128 stands for zero in the data rows.
Some points:
[136 149 132 139 153 138  68 132 174 174 126 125 195 135 133  79 158 156  94  55 104 103 169 149 108 126 101 131 128  99 161 114]
[180  78  85 103  95 131 134 169  92 128 144 151 156 133 112 138  77 128 109 161 127 100 134 195 162  78  95 103 134 174  86  53]
[134 148 106  56 133 137  90 114 141 117 125  59  79 147 144 164 140 150 150 156  50  83  93 192 145 189 165 114 165 143 158 136]
[148  87 167 111 108 137  54 158 161  65 129 160 132 104 198 167  92 134  65 138 131 139 111  91 144 165 149  98  94  82 123  79]
[ 75 149 154 172  85 208 131 136  94 144 144 142 176 152 149 142 205 125  95 150 147  88  59 140  77 101 179 123 121 132 109 115]
[114 152 131 153 158 165 122 150 109 127  77 144 118 184 130 155 196 127 172  99 117 113 164 186 100 107 116 108 145 127 116 103]
[157 187 123 128 143 118 124 110 126  97 160 167 145 150 160 145 111 101 132 144 147 125 137 116 118 128 125 140 177 165 140 178]
[108 118 104  97 121 135 149  67  80  88 151  90 113 107 135  76  81 141  93  93  87 189 110 115 110  52 110 164 122  99  81 126]
[104 148  86 139 147 111 122 132  94  79 134 162  97  69 142 141 105 163 160 164 113 141 168 177 114 118 112 168 101 110 140 147]
[136 135 166 121 128 111 101 123 101 140 129 131 103 143  68 170 125 150 204 166 158 201 105 123 162 101 108  99  98 135  84 195]
[ 80 128 113 204 158 180 106 102 156  89  91 116 128 135 118 110 131 105  40 107 100 135 114  90 146 147 118 133 152 153 157 125]
[205 110 110 139 141  72 136 183 122 154 141 127 161  61 149 127 119 132 105 118 112  92 179 148 104 147 161 110  97 127 166 114]
[123 125  86 121 152 139  95  56  98 137 115 117 106 104 118 107 109 108 133  97 149 106 129  61 152 105 132 159 141 197 101  88]
[ 93 162 123 105  94 116  61 128 186 170 138 175 152  95 147 137 113  71 145 100 112 128 100 120 156 145  98 100 147 168  50 104]
[161 140 130 155 144 105 122 155 162 123 131  91 109 101  79 184 136  79 132 154 108 114 118  94 120  55  82 129 143  94 162 142]
[140 120 107 113  40 131 119 111  92 103  89 149 125 129 182 118 185 102 123 149 146 107 106  93 111 133 153 217 132 122 154 150]
[111  72 164 122  95  85 151  98  97 108 116 123  84 141 130 112 163 104 148 137 133  95 195 142 163  92 121 131 110 104 157  94]
[133 144 181 115 133 152 156 165 141 146 120  93 157  68 103 152 177 171 109 111 177 172 126  66 165 165 142 188 134 125 125  99]
[ 64 148 156 112 134  54 131  88  48 133 117 154 117 116 109 100 137 126  81 150  72 151 119 139 133 138 108  96 208 126 152 137]
[135 129 139 133 151 127 112  88 118  95  83 180  88 151  77 135  99 116 127  68 155 107 146 136 133 100 121 109 117 117 175 170]
[108 102 140 118 155 131  60 107  88  86  68 177 120  79 107 131  98 108 149 108 111 110 119 126 154 133 118 139  89 199 110 107]
[ 84 169  93  98 112  98  88 183  98 102  70 148 122 128 104 123 132 139 101  81 120 116 109 123 134  98 170 127 159 142 159 129]
[150 146 138 175 118  89 157 114 161  74 177 166 177 118  93 140 180 165 108 116 128 121 137  98 102 143 140  89 135 170 119  92]
[147 120 194 151 139 110  79 126 140 209 153 132  91 144 131 146 133 155 138  66 122 111 109 165 153  83 131 177  70  97 155 123]
[ 97  80 146 148 133 133 103 153 129  92 153 115 122 165 172 166  64 132 114 151 191 149 113 138  70 155 147 149 135 110 117  71]
[135 129 128 132 170 157 110 123 115 126 175 194 130 139 145 152 152 169 166 154 121  48  88 106 101  99 143 120 170 143 121  94]
[100 136 118 151 150  97 130 152 130 176 164 191  97 120 126 122 104 126 101 149 129 136 143 135 149 185 215 178  94 154 138 155]
[205 135 123  99 164 150  93 116 122 143 101 132 111 135 128 109 129  65 132 192 164 168  43  71  58  80 116  89 161 100 206 114]
[139 171 140 120 100  85 110 167 122 114 154 150 121 130 162  74 153 199 181 197  91 136 115 100 147  65 181 163 119 113 136 134]
[ 89 107  87  85 125 153 138 147 118 112 145  78 226 167 166 119 124 120  98 165 125 113 121 164 180  86  53 102 132 106 144 105]
[113 149 119 115  99  98 111 136 105 134  63  82 125  73 156 129  56 174 117 128  91  96 112 120 111 147 105 105 149 110  87 119]
[152 155 130 144 132 152 103 147 104 166 154 136 108 146 105 106 173 127 129  93 127 105 166 132 133 149 126  92  93 107 105 108]
[154  69 103 104 104 144 188 156 184 131  85 198 137 112 129 135  79 154 160 159 146 115 175 160  95 135 102 147 155 173 104 131]
[175 111 141 199 127 124 172 171 132 127 111  77  99 128 203  66 114  94 127 103 123 110 107 164 125 119 106 112 177 165 162 177]
[134  93 114 160  84 124 111  65 154 123 182 162 117 169 171 145  95 119 144  96  66 134 187 120  94 136  94 181  90 114  86 136]
[117  96 121 133  68  92 113  41 109 147 108 124 104 162 115 106 180  89 123 155  97  78 111 133 111 177 126 110  95 122 165 153]
[114 241 147 115  87 110 168 106 150 132 138 153 121 132 138  74 136 177  82 106 166 135 110 163 108 144 124  81 109  86 108 105]
[142  66 114 140 149  98 108  98  72  86 140 106 138 113 112 103 113 129 144  97 113 115 172 132 110 126 161 123 199 101 117 137]
[102 126 145 105 103  81 160 196 157 107 179  77 149 105  67  92 136  73 125  88  86  86  98 125  89 121  99 192 152 149 157 124]
[132 116 122 121 124 122 124 133 154 130 127 100 128 134 178 138 112  49 143  98 137 135 112 110 165 150 179 116 119  67 121  69]
[149 132 143 157 142 110 129  39 194 126 176 182 171  89  85 110 136 128  75 186 133  63 116 116 152  93 148 115 103  88 104  96]
[151 119 147 152 156 152 107 135 135  95 141 106 152 196 143 151 178 156 136 165 120 115 127  99  98 122 149 132 140 106  97 140]
[147 147 114  89 129 141 160 137 129 137 119 147  95 161 121 108 137 152 147  66 127  91 101  40  88  94  72  95  69 163 144 139]
[117 137 180 127 167 170 144 126 155 147 119  72  36  98 153 127 102 126 134 107  97 133 164 100  41 110 138  64  57 157 127  89]
[123 125 112 171  73  95 142 188 113 111 173 140  32 117  98 143 177 164  89 145 160 186 169 140 112 107 125 119 145 121 138 134]
[174 147 126 154  78 123 144 157 126 150 189  84 149 135 105  97 135 113 183  90  87 146 137 105 110 152  91 134 140 123  82  71]
[120 106 124 131  78  83 103  99 174  68 106 160 123 144 132 117 153 159 116  83 175 130 123 157  86 139  97 154 165 131 133 163]
[ 99 100 100 139  94 190 130 132 164 196 139 191  93  96 145 101  52 160 149 138 117 166 132 151 137 119 175  96 158 106 229  74]
[ 56 133  50 170 113  88 181 162 171 190  80 125 146 157 157 120 103  90 177 139 190 130 125  72 134  89 167 117 118  84 111 142]
[125 175 137  77 182 201 154  98 117  96 154 123  98 117 113 119 147 152 195  89 177 155 146 153  72 165 145 170 152 113 161  65]
[121  81 161  82  96 151  86 153 113 185 121 127 130  71 103  96 153 126 135 140 171 130 208  84 156  93  67 115 130 107 190 107]
[129 197 186 155 127  90 157  88 148 160 107 131 134 115 131 179 101  80 111 181 146 139 140 184 152  83 112 142 173 182 181 121]
[114 158 178 145 150 120 168 146  32 107 116 147 158 131 169 151 162 114 148 145 107 141 159  79 147 153 103  70  89  99 104 114]
[146  88 163 137 118 111 120 133  87 186 151 114 138 132 188 203 151  88 105  76 112 168 138 138  73 121 163 109 168 126 118 153]
[179 169 105 141 127 101  94 138 157 146 184  75 105 200 108  85  95 121 117 170 130  96 122 132 138 163 112 154  80  95 126 137]
[149 138 135 167 126 153 104 112 185 114  90 117 161 120 144  69 105 165  68 100  65 205 111 122 118  76 167  90  86 183 160 204]
[128 122 124 150  99 137 154 174 160  75 134 143 111 165 128 124 105  92 133 115 142 155 153 179 169 145 188 151 150 110 114 150]
[120 152 130 112 105  80  88 126  87 122 124  66 154 109 123 164 141 143 142 146 162 150 158 129  88 119 180 138 115 188 104 147]
[101 164 115 120 106 148 120 129  80 233 115 146 119 185 143 105 104  96  82 155 131 153 132 145 127 166  83 209 133 135 115 107]
[ 98 106 139 169 181 122  61 187 149  73 145 118 113 138 132  89 178  94 155 169 144 132 120 173 171 164  87 102 105 153 161 132]
[125 133  77 110 113  73  93  94 153 142 147  77 136 112 106 109 158 134 150  94 201 159 143 109 103 112 139  76 158 126 130 125]
[150 135 174 141 124 129 207 106 162  66  80 136 146 187 138 162 130 146 171 132 137 142 102  79 160  72 138 160  90 127 145  69]
[209  75 171 117 173 101 121 125 117 162 118 178 136 112 110  49 157 129 109 116 152 128  72 158 179 146 108 128 118  67  58 121]
[115 118 100 137 120 131 107  95 108 115 113  66 110 131 126 162 142 169 128 105 140 138 102 169 194 155 135  81 113 151 148  99]
[112 150 113 103 118 110 119  91 150 131 184 127 129 173 113 175  98 117 130  95 135 122 143 125 174 143 110 112  99 126 133 106]
[ 21 112 166  79 111 165 141 139 149 156 184 170 145 171  83 152 138 166 116 147  91 141 145 130 120 121  95 101 148 111 147 158]
[108 178 161 149 155 121 162 163 139 109 139 102  97  85 150 117  74 131  90 139 174  26 153  80 154 124 120 115 144 160 129 168]
[139 148 118 115 150 186 115 174  95 124 127 110 139 121  55 128 108 101 118 106 145  92  54 153 134 106 135 198 122 100 160 170]
[180 183  85 113 141 154 131 129  89  93 149 153 185 132 136 105 105 137 143 147  66 154 110 174  82 113 148 102  96 114 120 110]
[151 180 200 140 128 161  93 151 100 126 110 141 137 109  95 135  83 108 126 170 117 148 183 135 131 148 166 154 129  66  89 140]
[153 141  85 152 132 188 136 106 107 132 176 143 130  67 193 212 177  67  97 102  89 164 146 115 159 130  95 167 163 150 156 157]
[144  86 116  99 142 117 154 132  91 155 160 119 215 157  88 162 102 158 104 129 150 145 155 125 101 141 143 154 101 186 192  80]
[145  92  89 114 123 162 130 151 112 141 152  98  88 113 177 135 189 207  94 116 160 119 119 155 169  49 133 146  86 186  74 163]
[109  83 151 124 113 104 108  66 123 127 117 105 109 128 124 166 117 153 154  97 148 122  38 189 115 145 159 147 150 120 130 129]
[159 119 154 109 141 140 212 134 112 131 154 100  61  71 143 117 100 154  83 137 141  93  66 137 101 138  98  79 136  85 132 146]
[113 101 170 179 191 129 143 119 141 127 113 154 132 133 153 136 146 188 120 139 110 115 136 118 102 173  83 173 189  97 114 102]
[162  92 177 121 119 158 172 121 149 169 127 128 132  72  77 147 119 113 147 120  49 139  61  94 111 130 140 159 129 132 114 196]
[ 69 135 149 127 132  90 162 165  94  66 121 121 107 127  95 107 104  96 102  80 116 128  91 113 120 159 111 178  53 143 150 111]
[ 88  43  94 101 182 165 172 184 153 169 122 152 109 190  98 153 145 150 110 154 118 107 136  98 137 131 170 106 146 141  89 133]
[139 117 101 111  83 152 107 120  90 121  66 128 134 145 157 117 133 129 157 153 100 117 147 106 147 145 150 156  83 142 189 128]
[ 66 104 127  94 170 105 152 130 153 117 118 120 239  99 134 155 105 116 169  74 128 160 137 177 143  87 154 114 110  50 134 157]
[160 113  82  49 103  76 101 143 175 121  30 122 127 114 103 177 170 176  99 140 112 143 126 105  96 198  98 150 131  99 114 149]
[122 152  92 191 139 178 145 139 106 113  68 108 119 123  88 169 101 144  97 146 106 109 125 109  86 129  30  97  74  81 106 156]
[125  90 170 166 186 113 169 117 129 162  82  83 152 176 139  49 140 179 166 153  75 166 139 123 167 150 139 150 146 154 132 121]
[137 149 109 114 185  77 137 111  95 172 119 133 164 127 140 161 115  91  67 142 156 113 131 166 117 141 171 142  53 143 110 124]
[132 184  92 145 144 169 117 131 188 116 113 103 126  69 135 134 158 162 174 143 132 134 109 141 178 140  95 190 150 143 111  94]
[185 150  86 164 105 124 143 130 161 142  79 159 118 136  80 165 148  76 127 135  76 141 160 156 126 109 127 118 131 100 115 102]
[ 53 113 123 108  97 116 154 131 160 180 150 146 137 111 176 143 103 125 197 154 146 105  95 157  92 138  83 115  94 138  94 151]
[176 161 141 114 150 113 124  84 145 148 149 115 144 196 152 136  61 160 126 126 147 131 151 100 143 145 110 152 178 189 141 143]
[126 136  62 101 156 106 149 121 147 134 129 123  79 178 148 154 130  92  64 107 122 167 128 108 169 119 150 131 158  80  66  63]
There is one direction along which these points spread out most. Take the direction at right angles to it along which they spread out most. Go by this last direction. How many in every 100 of the points above lie lower along it than each point below? Round to a whole number. More than half of the points above lie lower than the first one.
[177 127 187 111  68 202 181  89 140 103 129 120 143 124 128 136 134  76 125  94 165 111 144 178 178 151 142  94 113 154 104 176] 50
[111 119 134 131 107 166 109  89 160 112 149  52 128 130 106 153 102 162 142 180 144 105 192 135 140 111 128 154 123  73 140 174] 47
[ 91  94 169 119  65 140  76 138 117  78 143 110 116 110 109  71  96  72 156 142  88  94 118  85 114 115 157 107 153 151  85 100] 30
[115  98  84 193  86 183 121 129 128 147 101 113 160 114  53  69 123 120 132 152 196 139 149 154  73 162 145 112 115 141  97 141] 56
[105 101 130 142 148 150  71 123 116 142 146 100 123 112 107 104 116 142 113 166 183 191 131 112 141 110 104 111 158 130  95 166] 43
[132 140 192 170 129  85 128 149 134 147  66 132 145 137 179 147 158 149 149 123 157 129 100 162 113  96  87 137 140 153 104  87] 61
[118 141  90 155 181 140 147  96 108 136 142 114 161  82 163  93 157 108 195 155 153 137 135 103 111 187 129 117 115 128 108 156] 61
[155 117 139 104  75 124 156 156 119 113 153 137 136 178 114 139 100 125 103 149 121 219 115 115 172 178 120 102 133 172 127 125] 39
[160 140 145 123 111 136 109 158 112 128 134 144 173 168 146 167  82 145 154  87 156 102 118  86 150 206 125  78 147 135 189 187] 37
[120 106  87 126 107 116 168  82  72 128 119 111 138 114 138 138 130 160 115 112 124  56 149  85 176 134 171 134 175 101 142 173] 16
[ 95 143 103 161 140 113 138 145 168 146 147 115 114  88 103 164 177 151 173 150  69 135 116 115 172 142 170  83 118 148 141 123] 61
[105  81  89  84 201 105 124 152 159  98 191 185 127 130 191 113 146  92 141 130 150 173 123 127 121 130  83 142  88 123 148 200] 47
[109 125 161   1 164 141 163  98 195 111  93 100 108 119 126  81 187  69  89 195 133 136 191 160  93 132 155 126 116 167 112 137] 37
[139 116 114 153 197 100 125 136 118 118 116 112  92 151  62 146  97  96 128 111 115 106 114 127  93  99 152 119 157 165 103 137] 37
[159 190 141  66 141 161 124 173 118 132 110 174 116 157 134  82 121 125 147  69 125 109 169 126 164 109 157 114 173 101  74 172] 69
[134 113  73 147 122 130 193  97 102 117 142 161 102  90  85  84 148 137 171 128 157 171  92 141 165 177 106 102 122 121 159 106] 47
